(in the rows, 128 means zero)
One turn or mirror swaps these rows in pairs. Which row does each one swap with?
The rows were stretched afterwards, more along some directions than others.
dut: [116 142 150 128 125 128  97 144  81 142 109 152 130 146 118 126 136]
Sug: [125 102  96 115 131 107 106 124 162 127 130 116 134 107 161 142 108]
sut: [ 93 132 114 150 119 132  89 116 118 140 101 124 134 142 135 145 130]
Gen: [106  99  77 105 142 133 113 138 118 125 100 109 138 113 134 147  92]
Tabuk: [114 163 130 110 124 158 113 147  94 102 121 121 133 132 140 149 135]
mir: [115 109 119 100 153 108 107 141 131 146 143 142 134 134 132 149 156]
Siro: [152 139 141  90 142 126 145 104 158  99 163 144 119 137 128 131 127]
las: [135 117 180  92 123 112 149 148 124 131 181 158 118 150 102 159 160]
kabu: [106 175 129 118 163 147  90 110 125 103 122 126 114 173 129 140 170]
Fen: [ 84  91 109 111 158 131  94 126 129 131 112 120 146 146 130 141 142]
gabuf: [119 118 116 148  96 113 122 139 114 156 103 137 142  71 143 104  96]
rusi: [132 103 164 156 108 105 135 147 131 124 150 143 143 129 155 123 110]
Fel: [111 150 111 124  96 114 116 128 113 123 124 143 148 125 131 142 156]
zavik: [116 112 119 138 138 107  93  97 149 152 152 140 126  99  98 104 165]
ruger: [104 138 140 116 104 114 127 162  84 111 111 140 133 155 142 160 131]
kidib: [103  94 115 128 136 108  91 125 165 119 138 102 120 162 141 152 142]
vod: [135 157 148 101 138 132 118 138 121 104 167 140 115 126 116 140 161]
gisot: [104 155 149 150  97 142 125 130  96 136 106 146 137 120 153 129 111]
lup: [118 122 161 117 138 119 108  98 181  91 188 136 122 167 154 148 183]
lepus: [138 125 136 112 138 120 135 126 156 125 162 146 105 124 120 136 115]
terag: [143 124 145 127 105 101 126 141 119 108 144 139 132 130 153 134 126]
zagu: [122 159 137 114 126 132 113 116 143  80 140 121 112 156 141 152 148]
liba: [114 162 110  99 130 133 103 140 128  81 142 131 113 105 173 148 125]
digok: [100 107  99 111 115 124 130 162  98 136  88 114 135  94 144 144  85]
zaver: [120 182 151 121 129 151 116 143  81 118 139 133 101 133 128 140 134]
toba: [143 107 115 135 118 127 143 116 145 110 137 137 142  85 138 107  90]
sopit: [135 103 130 112 126 110  91 110 152 118 170 129 116 151 147 145 160]
par: [124 157 130  96 141 152 110 133 127 118 139 121  96 129 135 165 108]
vafit: [103 130 146 166 119 128 103 131 134 147 128 125 135 133 135 140 155]
Zin: [ 97 151  96 128 152 141  68 112 135 135 129 111 114 135 118 143 165]
ger: [135 133 101  70 123 118 131 133 140 104 140 127 118 109 146 143 114]
kago: [105 115 115 107 133 136 132 149 125 112 104 113 144 117 143 148  98]
Zunol: [106 129 159 163 126 138 109 129 106 156 121 130 125 155 110 134 136]
sur: [112 173 111  89 142 160 111 122  94  82 119 132  98 142 179 155  94]
Zipa: [101 133  81 112 143 128  75 121 109 131  82 119 137  97 149 134 129]
saget: [ 99 104 100  98 156 130 108 130 149 134 127 114 126 123 138 151 130]
tem: [136 146 155 112 100 133 145 127 128  82 158 133 122 116 146 151 104]
rame: [ 95 139 102 142 156 157  72 125 114 118  91 105 137 140 147 136 160]
zenot: [111 139 145 134 146 118  72 117 139 135 149 137 116 165 115 144 183]
puva: [140 156 161 121 133 141 148 119 118 109 141 149 121 118 157 109 108]
ruma: [118 196 115 149 137 158 106 121  89 114  95 136 133 100 161 113 128]
Kipa: [ 99  99 154 160 126 118  92 131 121 166 129 131 136 141  92 142 159]
dulu: [136  96 105 127 153 115 113  91 167 113 151 130 157 115 116 105 158]
dil: [107 156 138 131 151 149  94 100 119  93 121 132 141 156 124 123 161]
rukit: [103 126  85  91 148 138  80 123 140 107 104  98 126 172 133 170 167]
mede: [142 131 145  86 168 135 121 118 145 108 169 131  86 155 122 151 129]
gufo: [104 127 157 132 155 132  97 141 113 121 144 119  99 164 153 152 139]
tizit: [137  99 157 126 117  96 130 137 151 104 160 134 145 130 148 140 129]
luman: [129 117 142  94 109 110 135 141 137 115 143 144 146 117 120 122 150]
ref: [ 88  98  91 127 155 128  57 123 124 154  98 113 151 121  99 130 165]

Siro swaps with kabu
sut swaps with saget
Gen swaps with vafit
dil swaps with puva

